Each row is where one point has got to under a steady rotation. How many ticks took it there?
The counts run from 0 to 585.
[-2.85  4.12  1.23  0.33  0.74  1.21 -0.67 -1.31  3.63  2.58 -2.22  0.82
 -2.04  1.86  2.49  0.07 -2.23  0.28 -0.52 -2.06  3.12  0.45  0.04  0.01
 -1.78  0.64  1.12  3.62 -0.13 -2.53 -2.96  3.68 -0.89 -0.29  1.44  0.82
 -2.69 -0.17 -0.53  1.03  0.42  0.34 -2.63  0.22  0.73 -1.23  1.87 -1.11
  0.60 -1.60  2.16  0.25  1.10  1.05 -0.25  0.81] -> 435
[-2.95  0.12  0.28  0.95 -1.92  1.68  1.15  0.29  2.26  0.01 -1.98  2.92
 -2.60 -1.16  2.46  0.24 -1.43 -0.29  0.26  0.02  0.66  2.10 -0.38  1.08
  1.26  1.19  0.57 -0.35  0.16 -3.27 -0.15  1.62 -0.93  2.13  0.92  0.06
  2.13  2.65  1.57  0.55 -0.32  2.75 -2.49 -2.31  0.35  1.59  3.17  1.05
  0.29  1.95  4.53 -1.46  1.11  1.12 -4.33  0.86] -> 298
[-1.96  0.10 -0.74  1.08 -0.56  1.87 -0.52 -0.45  2.88  1.45 -2.65 -1.17
 -2.34 -0.03  1.97 -0.31  0.47 -1.17  0.79 -0.46  0.49 -1.03  0.77 -0.85
  0.42  0.00  2.44  4.17 -0.78 -3.02 -3.49  3.44 -1.38 -2.09  1.34 -0.13
 -2.99  1.19 -0.69 -0.82  1.30 -0.75 -3.31 -1.18  2.31  1.43  1.39  1.37
  1.87 -2.27  3.32  1.04  0.67  0.90 -2.66  0.37] -> 252
[-2.17  1.34 -0.35 -1.54 -1.83  2.13 -0.67 -0.23  1.54 -0.17 -4.26 -0.63
 -1.64 -0.76  2.37  1.65 -2.15 -0.74  0.88 -0.04 -0.28  2.54  1.87 -2.17
 -0.94 -0.21  0.95  2.95 -1.34 -2.31 -2.57  3.33  0.54 -1.49  0.70  0.94
 -2.34  1.85  0.67 -2.11 -0.18 -0.55 -2.22 -2.41 -1.40 -0.03  2.76 -0.63
 -1.09 -1.93  2.31 -1.06  3.47  2.10 -0.38  1.26] -> 558
[-0.28 -0.75  1.42  1.38 -1.81  2.00  0.03 -0.12  3.77  1.75 -1.95  0.73
  0.04 -0.11  0.79 -1.76 -0.44 -0.77 -0.82  0.43 -0.28  0.19  1.71  1.68
  2.49 -1.60  0.37  1.76 -0.25 -0.61 -0.82  1.60 -1.23  0.46  1.77 -1.23
 -0.85  3.00 -1.29 -3.41  0.55 -0.12 -3.29 -2.89  1.98 -0.28  2.13  1.44
  1.48  2.87  2.78 -1.94  1.37  1.79 -4.89  1.61] -> 77
[-1.22  0.29  2.39 -1.96 -0.18  0.33 -0.73 -0.23  4.41  1.83 -2.81  0.18
  0.55  0.52  2.09 -0.70 -1.57  1.36 -2.11 -1.43  2.18  1.42 -0.09  1.50
  1.19  0.04 -1.67  3.15 -0.94 -1.83  0.32  2.15 -1.12 -1.73 -0.36 -0.05
  0.64  2.61  0.60  0.16  0.31  3.34 -3.47 -1.14  2.02 -0.66  1.91 -1.33
  0.37 -1.95  2.77 -0.38  2.19  3.86 -2.40  1.37] -> 449
[-0.14  1.80 -0.68 -0.19 -0.95  1.73  0.84 -0.53  1.00  2.15 -2.51  2.54
 -2.41 -0.80  3.08 -0.81 -2.28 -3.28 -0.79 -1.77  2.60  1.17 -0.50 -1.85
  1.99  1.59  1.79  1.06 -1.55 -0.34 -1.04  2.04  0.79  1.54  1.03 -1.24
 -2.39  1.82 -0.12 -1.00  1.16  1.92 -3.39 -3.09 -1.10 -1.47  2.63 -4.56
 -0.16  0.74  2.49 -0.74  1.20  0.25 -0.65  1.09] -> 493
[-3.39 -0.48 -0.73  1.48  0.93  2.11  0.09 -1.20  2.41  0.87 -3.53  1.46
 -0.80 -0.49  2.07 -2.58  0.31  0.18 -2.29  0.01 -1.42  0.65 -0.41  2.37
 -0.15 -0.99 -0.57  1.83  1.18 -1.52 -1.63  3.09 -1.22 -0.36  0.93 -1.36
 -0.21  1.84  2.17 -0.65  2.02 -1.36 -2.28 -3.85  2.55 -0.40  3.42 -0.22
  0.02  0.48  3.85  0.39  2.72  0.68 -2.18 -0.40] -> 236
[-2.12  1.70 -1.05  0.80 -0.23  1.31 -0.34 -0.59  0.59  1.98 -3.40  1.99
 -1.99 -1.61  5.01 -1.54 -2.03 -3.17  0.89 -1.01  2.80  0.75  0.51 -1.52
  0.97  2.08  1.82  1.95 -1.27 -0.19 -0.92  2.59  1.35  2.31  1.05 -1.08
 -2.35  0.62  0.40  0.41 -0.15  1.17 -2.77 -2.47 -0.55 -0.58  1.95 -4.02
  0.28 -0.84  2.86  0.00  1.03  0.27 -0.19 -0.03] -> 497
[-0.70  3.76  1.48 -0.69 -0.77  2.01  0.49 -1.43  2.34  1.45 -1.52  1.56
 -2.47  0.84  1.26  2.04 -2.29  0.58 -2.11 -2.21  3.68  2.60 -0.61 -1.13
 -0.32 -0.17  1.20  2.28 -0.31 -1.20 -2.62  2.69 -2.65 -0.29  2.15 -0.52
 -2.39  1.21 -0.47  0.33  0.44  0.56 -2.86  0.49  0.19 -0.84  3.78 -2.03
  0.83  0.45  1.04 -2.28  2.94  0.49 -1.18  1.05] -> 149
[-1.24 -0.39  0.50  1.71 -3.74  1.08  0.07 -0.85  1.21  3.96 -1.95  2.97
 -1.64 -1.93  1.43 -3.57 -0.79 -1.36  0.03 -2.19  2.27 -0.04 -0.71  2.70
  0.49  1.52  1.92  2.03  1.27  0.20 -0.79 -0.82 -0.58  1.47  2.01 -2.68
 -1.43  3.27  0.50 -0.74  0.64  0.57 -2.30 -2.43  1.30 -1.33  2.78 -0.75
 -0.01  0.35  2.95 -1.74  1.40  1.82 -1.73 -0.08] -> 201
[-1.84 -0.32 -1.61  0.50  0.46  2.95  1.16 -0.81  0.34 -0.27 -2.90  0.99
 -2.30 -1.29  1.99 -0.69  0.16 -1.37 -2.24 -0.68  0.02  2.06 -0.20 -1.00
  2.63 -0.53  0.76  0.28 -0.10 -0.27 -1.37  3.62 -1.90 -0.66  1.67 -1.31
 -0.98  1.58  1.94 -0.68  2.12 -1.04 -3.16 -3.60  1.46  0.09  4.26 -1.72
  0.81  1.97  3.41 -1.04  3.56 -0.41 -2.20 -0.46] -> 521
[-2.87  1.97 -0.25  3.06 -1.55  1.13  0.18 -1.42  1.42  1.79 -1.25  2.07
 -5.02 -0.11  3.58 -0.48 -1.00 -1.05  0.44 -1.76  0.92  0.39 -2.10  0.31
  0.24  1.79  2.27 -0.09 -0.35 -0.92 -2.08  3.92  0.08  1.01  3.01  1.14
 -2.64  0.32 -0.69  0.44  0.32  1.03 -2.11 -1.19  0.57 -0.55  2.28  0.52
  1.91 -0.46  3.81 -2.59  0.68 -0.12 -0.70 -0.41] -> 28
[-0.96  0.84  3.46 -1.19 -0.24  0.21 -0.53 -1.05  5.15  1.81 -1.96  0.40
  0.85  1.07  2.67 -1.55 -1.86  1.23 -1.33 -1.32  2.08  1.05  0.73  1.92
  0.01  0.09 -0.79  3.84 -0.50 -2.14 -0.82  2.48 -0.95 -1.19 -0.02 -0.72
 -0.66  2.05 -0.13  1.19 -0.16  2.20 -3.00 -0.04  2.29 -0.69  1.82 -2.16
  0.50 -2.22  2.05 -0.42  1.72  3.74 -1.43  0.80] -> 446
[-4.63  1.89  0.16 -1.26  1.22  1.63  1.08  0.71  2.01 -0.70 -2.83  1.34
 -1.18  0.02  2.61  0.97 -2.74 -1.24 -0.67 -1.55  2.08  1.63  2.57 -1.09
  1.29 -0.30 -0.18  1.06  0.27 -1.53 -0.81  2.63  0.39  0.11  1.04  1.13
  0.89  0.57  2.19  0.25  0.32  0.70 -2.87 -3.16 -0.19 -0.32  3.45 -1.33
 -1.35  3.48  3.27 -0.44  2.49  0.94 -2.59  0.43] -> 116
[-3.08  1.73  0.56 -0.12 -0.52  1.03 -0.27 -1.20  0.75 -0.73 -3.36  2.44
 -0.88 -0.41  4.34  0.87 -1.62 -0.17 -1.87 -0.78  1.01  3.45 -2.11 -1.56
  0.84  0.01 -1.66  1.56 -0.81  1.08  0.22  3.28 -0.48  1.23  1.96  0.46
 -0.57  1.16 -0.01 -0.67  0.00  1.93 -2.97 -2.57  0.68 -0.85  2.87 -2.28
  1.25  0.11  2.48 -3.38  3.69  0.16 -1.46 -0.59] -> 333
[ 0.04 -0.75  0.17  0.72 -2.51  0.91 -0.52  0.40  2.36  3.36 -1.96  0.69
 -2.19 -1.87  1.49 -1.77 -0.30 -1.45  0.26 -1.28  3.88 -0.12  0.00  1.07
  3.35  1.79  1.93  1.97 -1.30 -1.36  0.21  0.67 -0.75  0.59  1.18 -1.80
 -0.23  3.04 -0.41  0.22 -0.25  3.14 -4.04 -1.40  1.61  0.98  1.37 -0.31
  1.80 -0.90  3.40 -0.83 -0.22  2.46 -3.80  1.32] -> 477
[-3.36 -0.30  0.33  0.40 -3.13  1.84  0.30  0.30  2.12  0.28 -2.55  1.59
 -2.08 -1.57  0.86 -0.03 -1.28  0.48  0.89 -0.05 -0.11  1.65  0.47  2.55
 -0.49  0.45  0.90  0.31  1.30 -2.82 -0.90  1.38 -0.39  0.56  1.38  0.05
  1.27  3.23  2.26 -0.28 -0.36  0.82 -1.55 -2.84  0.02  1.06  3.36  2.60
 -0.88  0.68  4.32 -2.16  2.43  2.74 -3.58  1.06] -> 578
[-1.36 -0.66  3.11  0.41 -2.76  0.07  1.85 -1.30  2.19 -0.11 -0.47  2.52
 -0.39  0.11  4.66 -1.08 -1.43 -1.27  0.93 -2.28  2.24  1.62 -1.21 -1.41
  1.50  1.19  0.83  2.78 -0.04 -0.58 -0.78  1.40 -1.10 -0.16  2.15 -0.78
 -1.59  2.56 -1.61  1.14  0.30  3.20 -3.11 -0.03  2.12  0.43  1.84 -2.18
  2.15 -0.31  2.50 -3.21  1.42  1.54 -2.00 -1.41] -> 321
[-1.51  2.78  0.35 -0.35 -1.06  2.67 -0.33 -0.55  4.03  0.95 -3.76  2.28
 -1.40  0.73  2.81  0.63 -2.99 -0.47 -0.23  1.22 -0.50  2.08  0.90 -0.53
 -2.24  0.18  0.40  2.86 -0.94 -3.95 -2.00  2.24 -0.09  1.54 -0.42  0.09
 -1.29  2.32 -0.06 -2.18 -0.21  0.59 -1.94 -2.15 -1.38 -0.29  2.91 -1.45
 -0.97 -0.54  2.73  0.12  1.32  0.84 -1.64  2.27] -> 273
[-0.81  1.05  1.45  1.18 -1.87  0.92  2.09 -1.03  1.99 -0.11 -0.05  1.51
 -3.64  0.03  3.77  0.45 -1.90 -2.16  1.59 -2.29  2.50  1.08 -0.63 -1.69
  1.77  1.55  2.93  0.48 -1.05 -2.00 -2.40  3.54 -0.10  0.26  2.71 -0.02
 -2.53  1.48 -1.25  1.52  0.02  2.00 -2.71  0.07  0.22  1.07  2.04 -1.28
  2.19  0.58  2.83 -2.79  0.31  0.29 -1.50 -0.11] -> 312
[-0.29  0.60  1.58 -0.25 -2.30  2.13  0.75 -0.65  4.41  1.39 -2.33  2.43
  0.21  1.46  1.65 -0.34 -2.08 -0.32 -0.99  0.24 -0.58  1.70  0.14 -0.27
 -1.34 -0.49  0.34  4.05 -0.08 -3.40 -2.08  0.31 -1.79 -0.06 -0.43 -0.92
 -1.35  3.89 -0.72 -2.84  1.65  1.50 -2.96 -1.83  0.40 -0.22  2.71 -0.65
 -0.54 -0.23  2.45 -0.27  1.37  1.56 -2.90  1.83] -> 266
[-2.99  0.16  1.60  2.61 -2.20  0.04 -0.42 -1.50  1.92  1.96 -1.46  1.68
 -1.78  0.23  4.86 -2.42 -0.46 -1.01  1.20 -1.92  1.04  0.01 -1.70  0.23
 -0.13  1.50  1.10  2.98  0.07  0.07 -1.25  2.64 -0.16  0.17  2.45  0.64
 -2.96  0.95 -1.86  0.51  0.11  2.08 -2.80 -0.61  2.69 -0.67  0.66 -0.04
  2.67 -2.31  3.20 -2.21  0.69  1.64 -0.89 -1.77] -> 37
[-2.09 -0.33 -0.90  1.89 -1.09  2.58 -0.08 -0.93  0.96  0.89 -3.00 -0.77
 -1.97 -1.51  3.01 -0.91  0.99 -1.47  1.11 -0.20  1.09  0.36  1.13 -1.47
  0.82 -0.17  2.87  3.75 -0.02 -1.12 -2.98  3.12 -2.48 -0.98  2.45 -1.35
 -3.15  0.86 -0.03  0.44  0.08 -1.98 -2.83 -0.53  2.39  1.50  2.56  0.21
  2.28 -1.41  2.67 -0.47  2.04  0.29 -2.03 -1.30] -> 533
[-4.18  0.46  1.53 -0.51 -2.35  1.16 -0.09 -0.26  2.50  1.78 -3.32  1.97
  0.31 -0.50  2.60 -2.28 -2.95 -0.72  0.25 -0.67  0.58  0.60  2.97  1.78
 -0.66 -0.44 -0.43  3.02  1.40  0.39 -0.49 -0.10  1.05  0.88  0.84 -0.38
 -0.22  2.08  1.26 -1.82 -0.42 -0.33 -1.70 -3.23  0.26 -2.10  3.19 -0.31
 -1.95  2.37  2.73 -1.56  2.96  2.72 -1.52 -0.06] -> 390
[-3.63  4.12  0.13  0.23  0.54  1.09 -0.72 -0.78  2.85  2.45 -2.52  1.14
 -2.81  1.64  1.79  1.29 -1.89  0.29 -1.02 -2.64  3.24  0.42 -0.50 -0.76
 -1.59  0.52  0.95  3.48 -0.01 -2.06 -2.76  3.46 -1.35 -1.11  1.91  1.59
 -2.61 -0.28 -0.15  0.35  1.02  1.00 -2.96 -0.51  0.67 -1.25  2.01 -0.49
  0.39 -1.37  2.46  0.27  1.38  0.81 -1.13  0.97] -> 433
[-2.86 -1.30 -0.27 -0.06 -0.20  0.69  0.19 -0.57  0.76  0.76 -3.16  0.54
 -0.26 -2.13  5.77 -2.83 -0.57 -2.76  1.22 -0.83  2.07  0.20  1.22 -0.96
  2.43  1.78  0.76  2.73 -0.91  0.13  0.08  2.28  1.01  0.08  0.60 -1.43
 -0.98  1.14  1.32  1.47  0.08  1.33 -2.84 -2.57  1.85  0.39  1.63 -3.48
  0.86 -1.24  3.30  0.01  1.97  1.67 -0.75 -1.65] -> 505
[-0.66  1.45  1.04  0.03 -3.50  0.97 -0.43 -0.82  1.89  2.22 -2.20 -1.16
 -1.81 -0.53  2.30 -0.53 -2.15 -2.36  1.73 -1.41  1.94 -0.27  3.29 -0.78
  1.18 -0.38  2.73  3.33 -1.19  0.43 -2.37  1.66  0.98 -0.69  2.45 -0.53
 -4.22  1.51 -2.22 -2.61 -0.79 -1.43 -2.38 -1.62 -0.18 -1.27  2.24 -0.25
  0.60  0.54  1.36 -2.67  1.90  1.95 -0.66  0.61] -> 375
[-2.18  1.40 -0.30  1.82 -1.79  1.22  1.07 -1.29  1.11  1.23 -0.80  1.97
 -5.56 -0.04  2.20  0.17 -1.35 -1.21 -0.79 -2.52  0.64  0.96 -2.33  0.21
  1.59  1.65  1.81 -1.34 -0.54 -1.00 -1.70  3.78 -0.17 -0.24  2.58  1.50
 -2.35  1.25 -0.02 -0.45  1.32  1.83 -2.49 -2.32  0.32 -0.91  2.96  0.42
  1.24  0.49  3.98 -2.83  1.32  0.25 -1.15  0.00] -> 25
[-2.01 -0.56  0.58  0.06 -2.41  1.73 -0.28 -0.17  3.38  1.78 -3.10  1.03
 -0.15  0.36  1.68 -0.45 -0.24 -0.18  0.14 -0.26  0.30  0.33  0.06 -0.69
 -0.66 -0.25  1.01  5.45 -0.06 -3.02 -1.93  0.26 -2.42 -1.41  0.07 -0.31
 -1.24  3.33 -0.75 -2.05  1.26  1.76 -3.66 -1.59  1.94  0.82  1.60  1.37
  0.81 -2.05  3.27  0.66  0.84  1.70 -3.69  0.66] -> 261
[-2.02  3.75  1.96  0.17  0.49  0.84 -0.38 -1.42  4.19  2.28 -1.80  0.62
 -1.69  1.97  2.71  0.01 -2.33  0.12 -0.48 -2.22  2.89  0.48  0.36  0.21
 -1.45  0.52  1.06  3.39 -0.39 -2.42 -3.08  3.80 -0.90 -0.74  1.36  0.48
 -3.17  0.14 -0.88  0.97  0.36  0.36 -2.54  0.54  0.83 -1.08  1.96 -1.88
  0.81 -1.63  1.79  0.10  1.41  1.57 -0.21  0.79] -> 436
[-2.15 -0.29  0.51  0.06 -0.01  0.42  0.68 -1.59  2.12  1.19 -2.18  0.29
 -0.60 -0.47  4.57 -3.64 -1.46 -2.60  0.62 -2.39  0.56 -0.38  1.29  0.72
  0.74  0.70  1.41  2.31 -0.46 -0.24 -2.18  3.76  2.02 -1.60  1.20 -1.12
 -3.42  1.28  0.81  0.29  1.54 -0.55 -2.40 -2.76  1.58 -1.41  1.68 -3.50
  0.07 -1.14  2.67  0.18  1.95  2.43  1.36 -1.12] -> 221
[-2.57  1.25  0.19  0.08  0.30  0.78 -1.35 -1.56  1.02 -0.74 -3.43 -1.45
 -1.99 -1.54  4.60  0.80 -0.94 -0.68 -0.50 -0.03  1.36  2.12  0.27 -0.88
  2.08 -0.25 -0.51  1.18 -2.09  0.85 -0.43  5.76  0.62 -0.21  2.45  0.18
 -1.55  0.15 -0.65 -0.03 -1.57 -0.20 -2.62 -1.77  0.96  0.17  2.18 -1.19
  2.47 -1.11  2.27 -3.18  3.50  1.03 -0.76 -0.68] -> 342
[-1.23  1.26  1.95 -2.13 -1.72  0.27 -1.47 -0.68  2.13  1.93 -3.02 -0.98
 -0.79 -1.22  3.23  0.42 -1.47  0.28 -0.20 -1.62  4.08  1.68  0.66 -0.39
  0.92  0.91  0.16  4.05 -1.42 -0.23 -0.49  2.37 -0.89 -1.81  0.97 -0.27
 -1.18  1.51 -0.15  1.15 -1.50  1.98 -3.25  0.59  1.09 -0.05  2.07 -1.72
  1.12 -3.74  1.73 -1.85  2.89  3.49 -0.62  0.16] -> 161
[-2.25  2.32 -0.19 -0.54 -1.46  2.42 -0.68  0.00  3.31  1.14 -4.26  2.52
 -1.34  0.70  2.34  1.19 -2.41 -0.28 -0.48  0.89 -0.10  2.02  0.30 -1.08
 -1.73  0.11  0.00  3.52 -0.97 -3.48 -1.67  1.20 -0.73  1.05 -0.36  0.41
 -0.72  2.35  0.13 -2.79  0.29  1.53 -2.49 -2.58 -0.89  0.15  2.48 -0.40
 -1.12 -0.95  3.24  0.36  1.43  0.87 -2.47  2.02] -> 271
[-2.23  2.71  1.05  0.60  0.23  1.38 -0.56 -1.99  1.58 -0.66 -3.30  1.76
 -1.07 -0.62  4.94 -0.12 -2.08 -0.13 -1.43  0.33  0.44  3.42 -0.94 -0.32
  0.22 -0.14 -0.92  1.25 -0.84  0.48 -0.69  4.58 -0.17  2.18  2.23 -0.42
 -1.34  0.45 -0.22  0.13 -0.84  0.02 -1.95 -1.75  0.16 -0.91  3.13 -2.80
  1.60  0.33  2.12 -3.45  3.67  0.05 -0.43 -0.47] -> 336
[-4.19  1.13  0.27 -0.56  1.24  1.35  1.17  0.16  2.39 -0.46 -1.56 -1.20
 -2.53 -0.52  2.78  0.89 -1.55 -1.09  0.71 -2.19  3.39  0.37  2.98 -0.91
  2.35  0.31  1.63  1.16 -0.02 -2.02 -1.73  4.42 -0.20 -1.56  2.13  0.81
 -0.25 -0.36  1.58  2.66 -0.42  0.00 -2.93 -0.90  1.37  1.23  2.91 -0.45
  0.78  1.66  3.30 -0.32  1.83  1.36 -2.07 -0.25] -> 125
[-5.27  1.93 -0.52 -0.56 -0.39  1.56 -0.26  0.07  1.80  1.27 -3.56  0.95
 -2.06 -0.46  2.23 -0.45 -2.84 -0.89 -0.04 -1.37  0.96  0.53  2.91  0.96
  0.08 -0.30  0.05  1.07  0.87 -0.41 -0.87  2.25  1.71  0.14  1.32  1.18
 -0.22  0.39  2.44 -1.11 -0.15 -0.66 -1.77 -4.09 -0.41 -1.74  3.50  0.21
 -1.98  2.83  3.54 -0.83  3.01  1.75 -1.15  0.38] -> 397
[-3.65  0.37  1.59 -0.11 -1.64  0.63  0.18  0.60  3.02  1.53 -2.70  1.17
  0.82 -0.11  4.14 -1.38 -2.25 -2.48  2.93 -0.90  2.67 -0.85  3.76 -1.29
  0.29  0.34  1.36  5.02  0.23 -1.11 -1.27  0.26  0.86  0.71  1.00  0.03
 -0.84  0.99 -0.72 -0.38 -1.07  0.93 -2.80 -1.31  0.90  0.28  0.97 -0.34
 -0.01  0.84  2.76  0.14  0.70  2.10 -2.93  0.22] -> 100
